128 stands for zero in the data rows.
Every row has a hidden score from 0 to 20. What is each row's score? 10 is about the middle. The score is a weighted sum of the row's numbers plus the product of two more (or one squared), each taken from its middle value.
[109 152 120 122 125 119 132 162 158 118 167 186 177 143 126 140 121 144
 110 132 163 112 131 164 165 129] -> 13
[108 119 132 131 119 123 157 126  85 141 123 114 108  83 129 137 131 157
  97 103 173 140  98 120 117  98] -> 6
[129  94 114 171 174  93 129  89 115  99 112 138 130 154 139 169 132 117
 151 142 120 128 138 107 111 108] -> 7
[109 137 119 114 144 128  98 103 112 133 152 128 180 128 107 136 140 157
 110 141 132  99 139 157 156 143] -> 7
[116  92  78 146 115 120 170 118 135 119 140 100  77 133 172 125 109 114
 153 156 112 148 115 116 101 102] -> 12
[175 171 143 147 144 112 172 128 160 171 116 127 149 124 103  98 143  84
 141 127 148 128 134 118 148 128] -> 7
[106 152 138 137 115 139  86 144 160 104 127 147 133 124 134 105 135 150
 126  70 130 139 112 182 143 127] -> 11
[121 103 130 149 131 112 111 105 162 146 108 120 142 101 137 126 125 108
 138 124  92 133 138  98 117 120] -> 10
[123 111 121 146 139 122 121 142 119 108 112 125 128 178 126 146 157 159
 117 116  80 114  90 110 153 114] -> 12
[113 145 155 166 133  97 108 160 114 114 121 134 121 157 151 142  95 122
  80  71 135 132  95  96 158 150] -> 16
[176 171 151 140 128 158 164 174 104 143 150 107 147 160 140 133 117 143
 105 122 105 126 136 134 161 160] -> 12
[157 132 170 135 108 153 144 133 100 177 142 127 187 111 122  97 140 123
 130 113 119 105 166 127 152 147] -> 7
[124 156 166 132 172 159 145 140 149 161 149 138 151 133 133 129 146 167
 102 141 144 117 140 145 138 172] -> 4
[ 81 140 110 133 130 124 147  98 136 136 148 127  76 127 178 146 140 112
 122 135  99 137 129 132 106  87] -> 7
[127 142 138 123 122 160 113 155 112  77 151 151 128 112 109 105 116 147
 169  94 119 157 137 174 151 139] -> 13
[146 124 146 133 133 155 114 117 108 143 138 118 151  87 110  85 114 116
 183 128 107 109 134 180 175 165] -> 10
[129 138 141 129 127 133 144 134 118 152 129  99 122 130 133 117  80 136
 130 154 124 145 120  86 120 133] -> 15
[147 145 138 156 151 132 107 105 117 143 131 151 208 121 125 139 159 123
 124 142 144 100 119 131 146 120] -> 6
[140 120 127 107 127 134 167 169 109 153 159 121 132 111 139  94  90 126
 118 122 115  95 149 127 103 136] -> 11
[158 133 140 148 144 133 168 126 151 168 125  90 129 105  88  92 132 117
 136  97 138 107 155  98 140 129] -> 7
[135 143 105 144 178 145 140 122 173 116  85 142 135 173 112 130 136  94
 123 117 151 142 129 123 149  99] -> 16
[ 83 121 122 153 106 148 162  95 113  97 132  94  67 119 162 149 147 146
 128 123 102 136 117 113  89  78] -> 6
[126 106  95 138  93 123 151 130 160 120 151  87  96 150 137 112 117 128
 112 100 117 132 150 131 123 116] -> 10
[145 145 132 145 153 113 161 131 151 124  84 117 109 167 107 115 142 111
 127  98 130 158 158 140 141 119] -> 10
[ 97 143 118 126  83 127 149  96 145 122 122 123 110 118 162 175 156 116
 112 111  86 147 125 106 102 104] -> 7
[113 119 137  85 142 176  75 125 139  93  70 112 107 123 114 107  96 128
 159 127 122 138 118 162 124 160] -> 16
[153 135 132 164 163 106 139 151 173 101 105 154 153 160 113 140 137  96
 119 139 135 145 122 100 128 120] -> 15
[125 102 134 108 135 158 159 154 120 165 143 150 164 132 140 106 106 117
  92  92 114  89 124 141 123 151] -> 13
[145 166 116 150 148 127 131 132 178 108 103 143 142 161 111 128 154 148
 132  91 160 134 157 158 137  96] -> 9
[171 139 112 123 110 125 145 107 148 127 115 129 119 162 113 123 100 102
 142 114 130 149 180 129 114 115] -> 9
[167 147 119 122 162 112 110 120 181 146  92 142 132 166  78 106 122 106
 136 161 173 135 152 138 134 134] -> 9
[151 135 137 129 149 131 143 109 158 132  94 140 105 141 107 147 141 142
 136 106 165 158 134 119 120 132] -> 6
[189 182 164 126 108 126 142 117 106 173 134 125 182 115  91 106  98 136
 136 137 115 136 140  75 125 142] -> 9
[ 98 109  88 147 138 112 173 121 161 137 112  92  60 106 136 155 124 138
 156 132 180 147 109 116 114  87] -> 7
[105 119 120  89 114 156 129 108 119 102 120 147 148 140 110 153 123 117
 127 163 149 132 143 139 152 142] -> 13
[ 82 131 122 122 131 162 158 133 132 122 147 146 123 124 127 126 161 170
 135 178 165 110 109 132 141 140] -> 6
[154 153 169 152 135 171  89 128 131 146 160 159 183  99 114 101 130 103
 178 137 127 142 106 114 116 140] -> 17
[143 129 151 149 104  99 129 139  78  87 104 147 155 151 142 114 123 142
 127 149 138 126 140 120 108  94] -> 9
[105 111 111  84 110 169 111 146 142 135 153 144 144  74 106  80 129 110
 167 127 104 105  62 117 146 121] -> 19
[141 114 108 118 134  89 114 144 143  85  94 111 127 140 127 165 130 130
  97 147 114  81  90  84 140 170] -> 12
[130 109 114 146 144 133 116 127  98 104 111 134 140 193 154 172 141 141
 118 110  60  99 112 121 142 101] -> 12
[101 123 101  75 136 101  98 124 115  98  89 148 124 133 124 155 150 142
 110 118 142 152 130 127 132 105] -> 14
[125 129 128 100 112 168 126 150 124 122 140 129 135  77 122 104 137  92
 159 153 119  85  76 117 112 127] -> 18
[112 118 164 127 121 113 137 150 144 172 147 147 167  95 121 139 119  96
 129 162 148 110 133 131 142 137] -> 12
[105 105 108 136  98 106 128 116 134  98 134 104 101 134 148 113 110 151
 141  90  86 121 153 146 144 119] -> 9
[139 129 119 119 114 142 109 140 114 122 187 170 158 103 117 105 156 102
 172 148 114 110  74 109 123 133] -> 13
[178 129 105 139 167  95 114  93 163 135 106 163 139 156  99 121 115 117
 125 122 155 148 135  92  96 161] -> 4
[150 133 153  97 111 148 115 155 138 152 155 153 140  94 104  71  99  67
 164 134  98 105 109 143 122 177] -> 15
[121 140 130 125 142 148  85 121 131 145 180 145 141 136 143  76 117  98
 135 146  95  80  76 130 101 151] -> 11
[117 109 164 126 135 157 133 127 132 129 131 140 123 113  92 191 140 127
 131 157 160 136 129 139 160 177] -> 10
[140 139 108 129 150 115 124 118 129 123 125 102 144 123 136 124 107 147
 107 166 172 114 102 110 104 132] -> 6
[120 137 133 134 135 165 103 148 148 127 143 122 134  95  93  77 139 131
 127 121 102 116  95 135 113 137] -> 12
[104 138 152  90 103  86 115 162 114 142 123 108 113 102 131  96 140 114
  97 123 133 111 119 136 125 118] -> 13
[138 141 154 143 144 108 129 154 115 111 135 139 194 157 118 125 153 155
  72 109 141 113 124 127 155 153] -> 9
[132 106 102 140 143 148  94 149 127 102 144 135 134 133 141 122 128 155
 166 117 114  96 105 175 157 145] -> 11
[123 119 152 130 104 150 161 144 100 134 164 153 143 113 161 115 116 124
 103 152 142 111 156 146 121 123] -> 8
[122 108 143 102 117 135 139 136 106 144  90 109  78  88 126 120 117 130
 147 132 124 118 146 161 155 128] -> 10
[ 97  87 113 136 163 116 107 131 141 109 154 153 129 145 108 133 139 124
 122 149 110  96 108 136 153 145] -> 15
[110 143 116 109 122 126 180 139 162 150 115 131 108 160 139 122 164 130
 140 117 157 157 138 137 131 121] -> 9
[147 147 143 105 108 138 134 132  92 128 145 158 142  81 120  82 121  96
 173 153 133 127 104 127 120 163] -> 10
[103 133 126 111  96 134 121 142 140 118 143 155 113  75 115 122 112 144
 173 139 145 147  74 138 111 134] -> 12
[136 145 147 117 143 146  79 125 108  92 118 128 116  77 109 102 139 126
 134 118  84  84  75 130 118 137] -> 14
[127 130 130 124 134 172  90 124 140 116 177 158 129 101 124 133 140 174
 157 105 120 103 101 155 115 155] -> 6
[136 101 147 150  95 116 147 162  96 107 119 130 148 112  97 106 129 150
 101  78 162 130 161 158 155 141] -> 8
[126 121 146 144  99 123 162 155  92 136 159 129 141 119 118 114 124 165
 144 107 137 112 167 159 162 131] -> 5
[146 174 155  95 105  97 123 140 135 167 150 119 147 128 163 135 142 116
 148 150 142 118 131 131 154 149] -> 13
[121 102 148 131 107 122 121 131  98 107 116 114 104 129 151 139 137 110
 108 146 128 105 113 124 138 116] -> 12
[124 126 132 135 123 125 136  97 155 143 126 106 129 143 145 106  93 107
 106 108  91 131 123  95  79 147] -> 9
[104 113 111 149 120 110 133  86 137 135 136 146 124 154 173 147 111 127
 151 130  91 133 133 128  56  94] -> 5
[148 160 138 108 152 148 124 144  97 139 123 121 100 148 113 129 132 151
 100 114 115 123 112 110 144 127] -> 9
[121 147 137 129 135 123 136 167 118 140 143 149  94 122 135 132 123 151
 125 151 141 129 105 121 153 160] -> 10
[120 162 139 174 135 121 124 135 114 149 142 140 134 159 159 158 114 129
 108 113 125 138 110 109 108  95] -> 10
[151 133 141 119  94 105 121  81 117 151 141 112 121 102 114 104 162 136
 169 147  93 115 131  93  70 118] -> 2
[121 127 138 121 128 138 140 138 155 147 136 138 162  98 101 119 148  89
 106 140 121  89 115 113 147 139] -> 17
[129 141 148 106 125 109  63 140 121  94  92 125  89 111 128 106 105 124
 168 113 105 132 102 169 150 157] -> 16
[175 151 124 144 146 109 137  97 147 173 144 133 161 121 119 123 152 143
 174 117 153 153 143  81 132 132] -> 8
[140 125 119 164 154 107 102 127  96 107 119 128 133 147 120 164 103 125
 111 131 114 126 113 133 168 130] -> 10
[139 152 164 112 101 100 106 121 132 152 146 155 164 105 133 120 135  93
 106 150 142 108 115  94 120 131] -> 9
[134 162 121 116 118 134 159 144 119 150 133 131 106 142 172 145 118 159
 117 142 122 121 105 113 117 114] -> 8
[142  94 115 115 101  95 138 143 116 122 115 141 136 123 142 123 102 128
 110 127 133 123 108 100 107 111] -> 11
[142 167 168 115 143 141 136 141 105 149 142 139 126 135 135  98 101 133
 105 112 105 142 116 100 117 157] -> 12
[137 119 126 162 167 127 162 101 128 119 111 142 103 130 108 170 138 123
 144  88 132 188 197 144 146 116] -> 6
[141  99  91 118 137 119 114 109 116 100 124 126 139 147 127 188 144 105
  98 128 104 105 113 118 153 129] -> 15
[137 135 149 145 139 100 106 129 106 164 142 125 137 134 148 147 106 140
 107 142 119 124 130 114 116 159] -> 9
[132 147 105 136 157 148 158 107 138 120  98 120 106 142  84 119 164 156
 162 133 141 117 140 112 127  93] -> 8
[101 157 150  97 138 108 129 163 127 112 125 116 129 119 116 107 157 147
  91 164 153 116 121 147 160 152] -> 13
[143 119 107 134 159  43  78 113 173 132  88 126 137 154  80 136 149 126
 130 114 141 158 160 122  72 103] -> 7
[137  93 106 139 161 109 140  97 130 123 129 156 132 169  87 130 134 127
 147 109 132 171 166 125 111 130] -> 6
[119 129 147 133  87 134 146  84 129 151 140 113 156 112 132 126 143 122
 167 149  95 126 137  92 110  97] -> 8
[103 124 128 132 120 133 172 145 113 168 150 121 125 109 152 133 120 144
 118 137 171 143 127 120 100  96] -> 7
[109 113 120 126 105 140 165 136  90 156 154 126 108 104 152 107 115  96
  75 116 162 134 107 118 128 136] -> 9
[121 178 185 121 141 101 116 150 120 119 134 123 149 133 115 109 144 132
  84 152 146 122 143 135 115 147] -> 8
[148 137 156 111 132 167 104 143 138 151 148 144 142  76 105  86 129 112
 162 148 128 102  81 152 135 153] -> 12
[106 143 124  95 109 106  90 165 118 104 123 143 116 112 136 102 129 123
 130  87 130 146  95 141 123 142] -> 14
[112 121 107 130 138 141 178 129 182 164 109 140 132 162 125 133 146 135
 135 120 170 159 143 146 119 113] -> 8
[158 134 134 149 143 118 104 132  89  89 111 140 125 149 104 168 157 136
 111 121  94 131 111  95 101 106] -> 10
[154 142 151 158 131  98  97 137  98 107 119 121 123 157 115 137  99 105
 104 130  86 129 123  92 121 128] -> 12
[132  91  96 168 172  96 107 120 157 116 118 129 135 158  88 129 122 117
 148 119 130 149 148 117 108  85] -> 13
[154 110 125 110 109  80 103 130 135 106 122 154 131 117 120 163 102 134
 122 166 154 119 109 132 146 187] -> 9
[145  97 103 145 148 101 106 130 110  97 110 140 143 144 118 181  98 107
 113 156 126 129 103  99 145 152] -> 13
[147 138 169 135 121 105 110 146 127 172 143 149 159 105 101 121  89 117
 164 133 108 129 134 125 164 161] -> 15
[174 146 139 129 119 123 127 151 120 121 138 154 150 171 133 185 126 129
 145 170 117 126 117 107 127 147] -> 13
[108 101 109 112 121 162 107 136 111  90 109 127 115 114  97 129 146 128
 138 127 128 156 152 197 163 132] -> 15
[115  91  69 126  99 107 145 109 144 135 133  96  99 139 156 147 146 147
 151 128  86 118 122 114  98  94] -> 7
[109  85  88 133 100 122 134 116 138  76 122  91 101 134 131 151 120 131
 105  74 114 140 141 121 118 103] -> 14
[131 137  90 121 109 133 134  82 133 118 154 134 147 160 153 106 132  93
  95 146  78  98 121  81  61 103] -> 8
[ 97 148 125 116  95 107 140 106 133 146 163 114  63 113 155 139 146 112
 128 169 146 177 132 128 108  94] -> 11
[119 147 149 152 104 113 124 123 114  99 129 125 151 138 122 128 124 145
 110 136 171 125 144 139 153 173] -> 5
[110 149 104  93 114 134  88 142 115  77 129 128 103 108 118  77  99 117
 148 124 132 117 102 167 142 149] -> 13
[ 63  97  81 129 105 112 130  94 145 120 128 117 109 129 154 140 150 149
 147 159 136 162 138 147 106  75] -> 8
[155 171 177  96  98 116 145 147 135 170 153 129 139  83 134 147 143  86
 122 160 138 115 131 122 165 179] -> 10
[120 148 151 148 101 130 186 180 106 145 155 121 101 105 150 155 152 119
  84 103 156 122 119 148 118 101] -> 10
[ 73 105 113 147 108 150 150  82 138 152 166 113 112 149 173 149 155 127
 116 144 118 168 144 133  87  68] -> 9
[143  99 148 119 131 121 126 154 110 119 117 149 129 119 128 124 142 115
 111 140 120 116 139 115 114 120] -> 14
[134 139 152 144 135 156 101 155 149 106 160 177 120 114 138 104  80 139
 148  89 124 120 105 177 118 162] -> 11
[161 120 110 131 168  85 126 121 146 149 120 160 153 167 113 126 127 123
 119 105 135 153 145 121  99 125] -> 6
[151 177 114 133 163 138 147 135 166 148 141 109 146 166 135 131 172 138
 105 121 161 146 178 133 106 110] -> 5
[150 126  87 114 153 145 141  94 166 134  96 113 102 126 106 158 128 131
 136 110 152 177 168  88 108 111] -> 7
[137 134 129 122 135 124  81 149 118 111 143 157 119  92 114 102 104 121
 113  92 135 129 107 166 125 177] -> 9
[105 136 141  93  90 119 177 173  95 173 161 144 112 103 150 123 132 149
  98 120 155 120 128 154 125 112] -> 7
[149  95 100 134  95  94 134 102 141 134 121  88 120 109 172 146 127 102
 146 142  93 131 157 115 104 109] -> 9
[159 149 130 138 140  89 143 124 168 186 123 116 156 141 110 100 113  98
 147 124 179 163 158  96 127 143] -> 12
[123 129 131 114  90 109 168 161 109 159 140  99 109 119 121 113 134 154
 148 141 159 105  86 120 129 102] -> 9
[122 117 103 174 152 108 176 126 152 147 107 105 115 163 140 127 147 133
 122 101 162 138 104 109 130 101] -> 7
[133 102 117 127 129 130 133 116  48  95 111 110 119 126 150 162 146 102
  77 122 127 119 145 146 125  99] -> 15
[ 98 110  90 127 121 112 111  73 152 142 105 103  95 112 125 117 113 135
 112 112 111 135 118 153 111 106] -> 5
[114 114 124 100 138 184 146 137 130  99 102 146 144 128 124 190 160 138
 129 150 131 130 153 147 160 148] -> 15
[124 122 127  89  95  84 127 141 105 126  87 101  93 110 125 122 137 110
  86 122 147 130 114 122 119  99] -> 13
[104  64  61 114 101 113 123  78 145 102  90 116 119 133 136 146 109 107
 118 143 116 176 172 138 133 110] -> 12
[172 134 143 128 112 121 127 120 123 125  82 144 134 151 128 159 104 139
 128 116 106 147 129 103 120 142] -> 13
[118 159 139 152 157 109 146 147 166 132 139 129 108 141 111 123 157 147
 139 117 170 146 163 141 152 142] -> 5
[144 141 144 175 156 134 115 155 115 123 153 150 153 153 114 135 125 180
 117  97 131 113 130 132 167 142] -> 6
[126 117 103 128 117 134 112  78 132 151 149  86 110  79 121 102 121  91
 146 155 126 139 124 101 116  96] -> 10
[112 128 144 130 129 136  76 152 147  99 111 138 108 111 165 123  81 151
 159  95 136 152 145 165 110 161] -> 15
